One vector is turned by the same rotation once a step. Each row is the vector after some number of steps, and that number follows the row.
The counts run from 0 to 340.
-27	1	-12	21	-26	-13	-31	-7	-7	10	-11	28	-11	-2	0	7	-5	11	17	13	18	11	9	13	3	-3	9	14	-13	11	14	-8	-5	6	-12	-10	-4	21	7	8	16	40	-2	-15	-19	19	14	-16	23	-20	4	-13 -> 148
-2	-17	0	25	-24	3	-10	-3	20	-21	-12	24	0	9	-5	-9	-8	19	15	10	8	-26	-21	28	24	-6	5	11	3	14	13	3	-14	16	7	2	5	15	14	1	-5	28	19	-6	-1	36	17	6	20	-15	11	17 -> 175
-27	11	-1	8	-3	-1	-8	8	11	0	-11	38	8	7	5	8	1	9	23	0	5	-18	-12	18	3	13	4	9	-16	14	-1	13	-13	28	-14	4	5	21	0	-7	-6	46	14	-26	-24	24	12	-4	10	-7	-1	23 -> 19
-15	-6	1	26	-21	1	-17	6	-9	28	-16	32	6	-13	-8	5	-10	15	13	11	18	5	7	27	19	7	9	10	22	2	-5	-4	3	-6	-7	-8	7	20	17	16	4	34	-2	-18	-15	17	12	-15	29	-24	10	0 -> 39
-23	8	-12	24	-12	-4	-28	-6	-5	7	3	36	-1	-5	-9	8	-9	10	12	10	15	-9	6	16	-4	-11	6	7	-11	16	2	4	3	19	-13	1	5	22	6	3	-1	50	14	-29	-17	27	19	6	10	-11	-5	0 -> 84
-4	-5	-6	17	-17	-6	-26	-12	-6	7	-16	30	-6	-5	-15	-2	-13	12	27	17	21	1	13	8	9	-12	9	19	9	4	5	-2	-4	5	-8	0	-7	12	21	12	7	38	4	-10	-15	27	29	-11	30	-25	1	-14 -> 264
-23	2	2	27	-4	-12	-31	8	2	12	-12	40	3	2	11	0	-11	10	21	8	22	10	-2	14	0	-2	11	12	-5	2	0	9	-7	8	-8	-2	6	24	4	9	13	43	8	-18	-21	28	3	-14	19	-20	4	6 -> 30
-19	-3	-17	15	-31	14	8	-12	3	-12	-14	16	-2	22	-8	6	2	12	10	7	4	-34	-20	17	20	17	1	18	0	31	5	-11	-4	17	-12	-1	-2	20	9	-5	-2	32	8	-11	-15	23	23	-4	15	-4	14	16 -> 66
-9	-13	10	18	-24	-8	-14	10	-3	20	-22	29	0	-12	-7	1	-4	19	22	13	14	8	1	29	22	5	6	14	13	2	2	-10	-10	-3	1	-8	-2	26	18	12	5	27	-2	-8	-13	9	11	-14	34	-32	12	-7 -> 43
-18	-2	-16	16	-30	14	8	-14	3	-9	-11	17	0	21	-10	6	1	13	9	7	4	-35	-18	20	17	15	0	13	0	33	3	-10	-3	20	-13	-2	-2	22	9	-6	-3	34	8	-12	-15	23	25	0	15	-5	14	14 -> 67
-28	3	0	23	-11	-6	-24	9	-1	15	-17	39	3	-1	10	5	-8	7	19	9	20	11	3	10	8	9	12	17	5	-4	-4	4	-1	2	-12	-4	7	16	7	13	13	40	1	-21	-25	29	2	-22	22	-17	4	10 -> 33
-26	12	-4	19	-3	2	-15	9	3	7	-6	38	10	-2	1	8	-7	7	15	0	9	-18	-5	19	1	6	7	7	-6	14	-6	14	-3	20	-14	5	11	27	3	-3	-6	50	17	-30	-20	23	11	0	7	-7	-2	24 -> 22
-1	-10	-6	6	-35	6	-1	-7	4	-7	-19	15	-7	-11	-25	2	-1	17	22	11	0	-25	-3	28	26	0	3	14	4	19	17	-11	-14	14	-1	-2	-6	18	22	-3	-12	28	9	-8	-5	11	34	2	26	-19	6	-1 -> 336
-11	0	-5	20	-8	5	2	-7	-2	9	-14	25	10	22	-5	2	-3	14	16	3	12	-27	-21	24	4	13	-2	10	1	34	-13	-2	-6	18	-11	2	-4	42	8	-5	-1	38	10	-10	-18	13	19	1	12	-14	16	10 -> 129
-14	-4	-13	29	-20	10	-9	-1	14	-4	-16	19	6	8	4	-6	-11	9	11	-5	5	-30	-18	32	15	4	11	3	-3	26	13	11	-12	10	-6	-1	13	31	9	-6	-2	38	14	-9	-4	21	15	-4	11	-8	16	27 -> 291
-10	-13	-4	24	-32	-4	-20	-8	-10	6	-14	25	-10	-4	-15	1	-9	18	15	21	20	5	6	15	18	-7	6	21	12	7	6	-18	0	-1	-1	-7	-7	19	19	14	10	29	1	-8	-13	21	19	-9	30	-26	8	-16 -> 323
-5	-11	-9	10	-33	0	-10	-10	13	-24	-24	15	-13	1	-10	-6	-5	12	28	10	4	-21	-8	15	23	-5	10	23	-5	14	27	-4	-21	15	0	0	-7	14	18	-4	-1	28	11	1	-5	23	28	-8	26	-17	6	4 -> 0
-20	-1	3	22	-13	2	-4	-2	-1	6	4	38	8	15	-10	9	1	21	6	16	14	-18	-16	25	8	6	-7	7	2	20	-16	-8	5	24	-7	0	1	24	4	3	-5	38	15	-27	-20	31	13	14	13	-12	5	6 -> 246
-35	13	-12	17	-13	-2	-13	2	-14	8	-9	31	-5	2	-3	15	-4	5	14	5	12	-9	0	5	-2	10	5	25	-8	20	-6	-9	3	14	-17	0	-2	38	4	-2	4	47	11	-26	-28	12	13	-9	7	-9	-2	8 -> 139
-26	3	-6	14	-19	-6	-27	2	3	8	-11	38	-2	-7	1	9	-4	10	21	14	17	10	11	10	11	2	11	12	-3	-7	9	5	-4	11	-14	-5	4	-3	8	14	9	41	-1	-24	-22	35	13	-18	26	-15	-4	1 -> 92
0	-7	-4	5	-25	1	-9	2	12	1	-29	17	-1	-16	-13	-4	-4	12	33	0	-1	-19	-2	32	21	2	11	8	-1	14	23	5	-27	10	-2	-1	-2	23	21	-5	-10	31	6	-3	-3	6	30	-10	28	-23	8	6 -> 279
-26	-8	0	20	-25	-1	-2	1	14	-14	-7	29	0	27	10	3	5	20	8	11	9	-15	-29	21	17	14	-2	12	-9	19	3	-6	-8	23	-5	-3	1	16	-1	1	6	30	9	-15	-18	36	4	-1	16	-10	13	16 -> 239
-20	-10	-2	11	-39	-5	-8	12	12	-5	-26	16	-10	-13	0	3	3	14	22	3	-4	-9	-9	32	27	10	10	15	-10	12	29	-9	-24	8	2	-10	1	27	11	-5	-2	25	5	-6	-7	4	11	-15	24	-21	10	11 -> 223
-20	2	-7	22	-12	-13	-35	-5	1	7	-4	39	-4	-2	0	3	-8	12	20	13	19	7	7	14	-1	-11	9	7	-14	5	9	6	-5	15	-10	-3	1	13	6	8	9	45	6	-21	-18	32	14	-5	21	-18	-2	-7 -> 88
-11	-10	10	5	-26	0	-6	19	13	-5	-28	27	-2	-21	-7	1	-3	14	29	7	1	-8	-3	21	32	9	10	23	13	-9	12	-1	-19	5	3	-1	3	11	19	5	-6	26	9	-12	-10	17	13	-16	31	-22	2	18 -> 107
-18	-10	5	9	-35	1	0	16	-2	-1	-29	21	-9	-17	-12	7	-1	13	21	10	2	-5	-2	18	32	14	7	32	16	1	7	-19	-9	-1	2	-5	-2	25	19	5	-2	24	7	-11	-14	6	11	-19	28	-21	5	11 -> 49
-16	2	0	16	-5	-7	-4	-3	-3	8	-14	29	4	22	0	3	0	14	21	5	13	-16	-20	20	-2	11	-3	14	-12	30	-9	-4	-12	21	-10	1	-10	46	4	-7	3	40	10	-10	-22	11	16	-1	13	-18	12	2 -> 132
-21	-4	-3	26	-13	-2	-10	2	17	0	-16	28	8	24	17	-4	-2	14	15	0	11	-14	-26	28	9	13	5	3	-13	22	6	9	-17	16	-8	-4	6	29	0	-3	8	36	7	-8	-15	26	5	-8	15	-13	18	19 -> 296
-8	-14	-5	22	-38	7	-3	3	-2	-8	-22	13	-9	-11	-17	-1	-9	14	13	8	4	-21	-8	24	30	1	7	27	17	16	11	-17	-8	-1	5	-3	0	34	22	0	-5	25	14	-5	-3	8	20	-6	20	-19	11	10 -> 54
-26	-1	-5	27	-26	0	-19	3	-17	7	-9	31	-8	-10	-13	10	-10	12	8	17	18	2	8	8	15	-1	6	29	16	4	-5	-18	12	-2	-6	-4	1	23	15	14	7	36	8	-23	-19	21	9	-9	20	-16	0	-1 -> 318
-24	-2	-2	23	-13	-2	-9	4	15	1	-15	29	7	25	17	-1	-1	13	15	0	11	-13	-26	25	9	16	5	5	-12	21	4	7	-16	18	-9	-4	6	27	-1	-3	9	36	6	-11	-18	26	3	-10	14	-11	16	20 -> 297
